In the data rows, 128 means zero.
Here are some points:
[129, 166, 145, 228, 143, 171, 115, 83, 97, 158, 52, 170, 109, 121, 95, 200]
[152, 128, 153, 104, 173, 141, 139, 160, 67, 151, 62, 123, 137, 127, 95, 131]
[137, 148, 126, 77, 184, 138, 131, 143, 113, 72, 137, 150, 107, 143, 164, 104]
[113, 125, 121, 117, 70, 119, 161, 166, 186, 122, 168, 111, 114, 116, 123, 151]
[106, 125, 80, 152, 145, 129, 81, 130, 130, 72, 106, 189, 178, 156, 142, 101]
[128, 122, 113, 85, 44, 122, 176, 142, 199, 122, 179, 85, 127, 118, 136, 147]
[180, 185, 144, 200, 76, 143, 73, 87, 107, 200, 180, 129, 63, 114, 88, 70]
[137, 106, 154, 128, 190, 168, 129, 139, 61, 167, 36, 125, 124, 145, 93, 131]
[124, 76, 119, 99, 95, 102, 151, 117, 184, 163, 138, 87, 156, 155, 157, 109]
[124, 67, 110, 126, 97, 104, 127, 125, 168, 165, 134, 101, 158, 139, 156, 128]
[137, 138, 115, 84, 168, 140, 107, 158, 118, 51, 141, 158, 138, 155, 160, 114]
[148, 91, 122, 134, 119, 98, 144, 104, 121, 166, 156, 102, 119, 127, 160, 129]
[112, 174, 107, 212, 125, 193, 87, 0, 125, 183, 90, 158, 177, 177, 136, 30]
[146, 56, 120, 121, 141, 105, 108, 112, 143, 194, 160, 117, 127, 124, 158, 118]
[128, 133, 151, 100, 127, 120, 181, 161, 124, 119, 116, 94, 123, 97, 120, 187]
[136, 112, 157, 102, 177, 136, 153, 157, 83, 158, 59, 121, 115, 120, 91, 155]
[107, 122, 110, 134, 119, 138, 113, 100, 120, 101, 176, 146, 128, 139, 141, 140]
[135, 148, 111, 140, 165, 122, 108, 96, 101, 108, 128, 153, 141, 151, 156, 73]
[136, 45, 113, 91, 49, 133, 120, 151, 162, 146, 161, 94, 160, 171, 126, 184]
[106, 135, 103, 133, 157, 132, 89, 130, 128, 61, 97, 173, 177, 175, 152, 86]
[165, 139, 133, 176, 51, 124, 73, 118, 131, 208, 199, 114, 75, 104, 89, 88]
[134, 110, 164, 80, 171, 118, 154, 177, 97, 136, 91, 111, 117, 107, 118, 177]
[132, 165, 166, 129, 108, 118, 156, 190, 143, 143, 158, 116, 53, 84, 80, 147]
Then 24 other points, each followed by its number:
[117, 160, 100, 135, 105, 93, 126, 84, 126, 130, 196, 117, 148, 112, 147, 142] 0
[121, 150, 158, 127, 152, 116, 161, 122, 128, 87, 103, 106, 121, 94, 118, 161] 1
[134, 158, 66, 128, 107, 131, 134, 178, 155, 110, 144, 146, 69, 113, 81, 150] 2
[159, 84, 138, 98, 99, 140, 146, 90, 125, 190, 127, 92, 144, 131, 146, 126] 3
[100, 140, 95, 110, 152, 126, 119, 129, 149, 68, 109, 154, 166, 165, 150, 80] 4
[128, 70, 115, 163, 126, 101, 110, 116, 137, 197, 148, 121, 149, 140, 156, 95] 5
[104, 111, 114, 92, 174, 128, 81, 164, 121, 39, 133, 177, 139, 162, 152, 129] 6
[85, 112, 95, 111, 152, 126, 117, 159, 151, 52, 102, 169, 175, 182, 138, 106] 7
[117, 145, 157, 102, 159, 127, 167, 167, 104, 121, 108, 96, 113, 110, 81, 170] 8
[129, 141, 151, 109, 112, 111, 165, 182, 131, 113, 110, 111, 130, 95, 105, 166] 9
[172, 149, 145, 217, 95, 144, 55, 63, 104, 198, 168, 169, 74, 121, 113, 72] 10
[110, 120, 109, 137, 170, 137, 93, 132, 106, 85, 113, 166, 157, 157, 157, 84] 11
[127, 153, 123, 159, 134, 143, 73, 51, 98, 146, 186, 157, 123, 139, 142, 114] 12
[120, 165, 147, 130, 150, 127, 143, 113, 127, 93, 103, 113, 117, 107, 132, 158] 13
[101, 154, 123, 63, 92, 113, 175, 93, 162, 91, 209, 94, 135, 124, 170, 163] 14
[125, 167, 117, 95, 121, 130, 136, 96, 121, 107, 195, 109, 112, 129, 149, 140] 15
[140, 57, 111, 98, 68, 138, 123, 130, 152, 186, 161, 85, 173, 169, 125, 147] 16
[103, 95, 117, 143, 175, 130, 79, 149, 97, 86, 113, 186, 158, 153, 159, 108] 17
[121, 149, 139, 121, 120, 116, 177, 167, 122, 105, 118, 94, 111, 97, 109, 164] 18
[125, 167, 155, 139, 126, 103, 161, 177, 117, 134, 106, 109, 91, 80, 74, 145] 19
[125, 152, 152, 133, 143, 121, 163, 110, 126, 97, 103, 110, 128, 93, 123, 179] 20
[139, 89, 158, 46, 165, 141, 158, 194, 86, 143, 86, 97, 145, 102, 135, 184] 21
[125, 153, 129, 61, 63, 123, 189, 161, 175, 122, 165, 90, 107, 99, 126, 154] 22
[101, 130, 103, 159, 167, 129, 89, 125, 121, 92, 105, 167, 172, 148, 154, 72] 23
Which three of these numbered points are nearest to each point below, ignoring the 3 directions in which the first points spread most? Their numbers follow each, nearest first.
[111, 98, 116, 111, 162, 122, 74, 173, 113, 62, 142, 175, 135, 153, 152, 143] > 6 17 10
[161, 114, 162, 106, 179, 150, 129, 158, 71, 155, 44, 117, 131, 134, 98, 131] > 21 3 16
[162, 117, 131, 169, 94, 128, 99, 85, 124, 152, 171, 124, 93, 119, 130, 130] > 10 11 12
[105, 145, 93, 120, 135, 125, 136, 127, 158, 80, 114, 155, 170, 158, 144, 82] > 4 9 19
[147, 134, 122, 184, 69, 143, 90, 101, 132, 143, 163, 144, 91, 131, 105, 130] > 6 11 7
[121, 42, 109, 87, 46, 155, 115, 124, 173, 170, 128, 111, 203, 187, 142, 142] > 16 3 21
[122, 84, 138, 122, 149, 180, 108, 95, 114, 178, 45, 148, 164, 179, 124, 88] > 16 3 21
[141, 168, 134, 87, 88, 94, 166, 148, 149, 163, 184, 87, 72, 76, 131, 147] > 15 22 13
[128, 143, 158, 168, 153, 146, 132, 67, 121, 102, 69, 158, 152, 110, 150, 129] > 20 1 13
[128, 157, 148, 139, 151, 124, 155, 103, 130, 90, 84, 113, 127, 107, 119, 159] > 20 1 13
[124, 192, 161, 180, 104, 113, 139, 175, 130, 165, 104, 118, 94, 78, 54, 112] > 19 9 4
[137, 200, 160, 211, 104, 107, 139, 165, 118, 164, 109, 142, 94, 90, 50, 93] > 19 9 4
[122, 146, 102, 114, 159, 132, 121, 120, 125, 88, 122, 152, 146, 158, 160, 79] > 4 11 8
